In the rows, 128 means zero.
Rows swapped in pairs by one turn or mirror: which row each one swaps with
voz: [122 102 139 156 145 106 149 123 132 123 162 147 151 123 152 103 127 125
 135 174 146 126 141]
rogun: [ 92 122 103 158 155 131 131 122 122 129 114 111 108 101 128 115 139 131
 127 149 132 106  95]
bivel: [114 126 158 164 118 117 109 109 121 136 151 104 108 126 161 105 161 116
 140 148 126 142 137]
zazum: [ 82 115 122 108 128 102 117 105 127 123 126 122 133 116 139 119 131 129
 148 148 148 130 106]
gugo: [117 123 134 137 134 126 138 134 117 137 119 140 148 102 140 126 113 155
 116 172 113 112  98]
vad: [135 126 129 156 120 132 129 158 122 144 105 133 117 109 151 122 133 119
 145 177 117 144 126]
zodi: [101 126 149 126 117  93 115 102 124 123 135 122 105 129 150  98 149 121
 146 152 136 137 114]
loni: [118 118 129 117 147 106 126 121 125 137 136  96 139  82 146  91 139 140
 149 136 122 131 104]
ziz: [121 105 154 185 158 126 128 108 120 132 154 102 142 106 147 108 129 137
 119 133 135 108 123]
zizos: [105  96 100 125 154 111 118 123 131 108 136 117 148 101 143 122 117 135
 145 146 150 129 116]
det: [129 127 144 140 123 120 134 140 118 145 111 137 139  99 147 127 113 152
 120 176 108 127 109]
dezap: [126  99 143 160 143 108 140 118 133 138 159 146 145 113 151 108 127 128
 131 184 147 133 145]
zaku: [123  98 135 145 140 112 146 123 127 131 156 145 158 125 141 100 124 132
 139 171 145 129 148]
vuf: [130 122 144 135 147 100 119 112 129 138 132  94 134  74 163 102 130 132
 146 152 123 144 103]
rer: [113 129 162 160 118 109 113 109 119 138 144 108 101 120 160 106 164 116
 140 155 126 138 132]
Posam: [ 98 102 106 127 153 104 119 113 130 113 141 116 149 109 146 124 115 135
 155 148 154 129 110]
kani: [113 122 128 117 144 113 133 125 127 129 127  98 136  82 135  94 138 135
 147 132 124 122 101]
Mepid: [ 94 124 105 175 161 139 124 128 122 128 117 120 104 106 135 124 132 126
 123 170 129 114 109]
fani: [125 117 167 186 147 129 121 113 118 136 157 100 124 112 156 108 149 128
 133 134 127 125 128]
bila: [107 112 139 146 121 136 108 140 113 121 129 115 145 148 145 133 134 131
 147 119 133 125 128]
Kuze: [103 131 156 138 112  94 116 102 121 136 136 114 105 126 152  99 151 117
 143 158 130 141 123]
nobi: [135 129 137 139 122 122 125 151 122 139 101 133 124 109 149 134 123 131
 131 182 110 138 116]
vunuz: [107 104 139 127 128 119 128 134 126 119 148 124 157 141 130 109 136 131
 151 129 143 123 136]
tum: [121 113 151 185 163 132 125 107 121 130 151  99 139 103 153 109 132 143
 121 137 134 108 120]
rufof: [125 115 160 187 154 129 125 105 118 133 153  99 124 108 157 110 146 128
 124 139 126 113 130]
mezum: [123  94 103 150 153 124 116 150 133 119 130 116 141  93 162 133 133 118
 151 149 147 143 134]
Zug: [114 118 159 170 125 124 113 109 117 137 149 103 107 118 158 103 159 111
 137 142 125 141 140]
lesu: [132 125 147 163 136 108 103 114 129 136 126 100 120  90 181 134 128 134
 138 166 121 153 114]
Zores: [110 117 132 153 152 128 146 117 123 134 130 127 156  97 136 116 106 157
 115 153 129 107 100]
boloz: [126 126 137 142 123 125 130 147 120 149 109 140 133 110 150 131 118 138
 127 189 109 133 110]
nat: [ 98 123 121 127 152 130 134 129 119 135 120 101 122  93 121 103 146 133
 143 143 124 104 100]
Mal: [127 122 148 167 133 103 105 115 122 134 126 104 128  81 179 134 136 132
 137 161 124 156 116]
zor: [100 129 107 181 157 128 132 122 122 137 116 121 101 107 141 126 132 122
 119 176 132 121 108]
roki: [135 106 115 158 142 125 115 158 133 131 126 116 123 104 169 131 141 106
 150 156 130 151 137]
dezi: [120 129 139 137 130 117 136 134 123 140 109 139 139 104 139 122 112 154
 117 179 109 120 105]
redi: [127 132 136 142 126 112 136 137 116 141 105 140 132 109 146 131 118 148
 120 185 114 124 112]
vabez: [110 123 141 164 114 126  90 128 113 131 116 111 119 119 175 145 131 123
 143 147 128 147 116]
Tosak: [100 122 113 184 158 131 130 121 130 134 120 124 105 107 148 136 127 123
 118 182 132 119 113]
valed: [117  93 140 139 137 106 146 128 125 129 160 140 152 124 136 101 131 125
 141 160 147 131 150]
popo: [ 95 125 147 131 113 103 119  97 121 136 141 121 102 123 151 104 154 117
 146 165 129 141 126]
Zapo: [103 102 133 129 123 130 123 136 120 121 145 121 158 143 132 111 135 129
 148 129 141 125 137]
Nop: [123 112 155 185 156 128 127 102 111 140 156 102 138 105 153 111 138 136
 115 136 129 120 132]
fesiv: [100  98 107 130 155 110 121 124 132 105 136 116 157  99 143 124 121 124
 148 147 152 135 112]
Liveg: [ 88 124 102 147 151 135 128 126 120 126 117 104 109  97 126 110 139 137
 141 151 127 112 100]
Tev: [127  99 137 154 143 105 143 119 131 132 152 145 145 114 152 110 121 127
 125 188 145 133 148]
Rufit: [111 125 159 162 120 113 113 108 120 132 147 105 102 127 158 107 163 117
 143 147 128 137 136]
Bev: [107 102 140 126 120 124 121 132 117 121 149 122 154 145 133 109 136 131
 150 135 138 131 141]
Zokek: [133 117 145 163 129 110 101 108 122 133 129 107 119  93 182 145 128 129
 134 156 125 153 116]
difip: [132 118 120 158 135 128 116 161 125 139 120 119 120  99 164 130 143 109
 152 168 129 153 137]
Sokas: [ 98 106 133 141 121 143 107 140 116 120 138 119 146 142 143 132 141 130
 146 126 137 127 135]
fole: [117 121 133 141 139 120 134 123 115 136 118 138 149 101 137 117 106 160
 114 171 121 112  97]
vesa: [110 104 143 126 128 113 129 136 126 124 150 128 159 139 136 102 140 131
 152 138 143 122 141]
nume: [117 120 126 184 156 119 132 124 120 140 131 136 111 101 157 131 127 120
 114 192 138 124 122]
bikom: [ 93 124 100 167 166 134 129 125 126 128 123 116 105 104 131 119 135 122
 130 163 138 114 104]
Pag: [114 123 161 165 120 118 112 109 114 138 151 107 104 117 161 109 159 114
 140 152 124 144 138]
zodo: [120 123 133 138 148 115 138 128 122 138 120 135 156 104 135 125 114 156
 111 162 124 108  97]
Keti: [102 123 109 188 150 130 131 122 122 137 128 126 105  98 155 125 127 120
 118 182 128 127 114]
Dipo: [ 96 107 136 147 120 142 101 137 114 129 132 110 139 143 153 139 135 131
 146 130 128 138 139]
vipuf: [ 90 127 103 165 158 146 130 119 120 125 121 113 110 104 130 122 131 129
 127 162 127 112  99]
Lemu: [107 103 136 126 122 118 121 132 122 120 151 120 155 143 135 107 140 129
 146 132 140 125 141]

det swaps with bikom
valed swaps with fani
rufof swaps with zaku
Tosak swaps with fole
Pag swaps with vunuz
Posam swaps with Zokek
Mal swaps with fesiv
dezap swaps with ziz

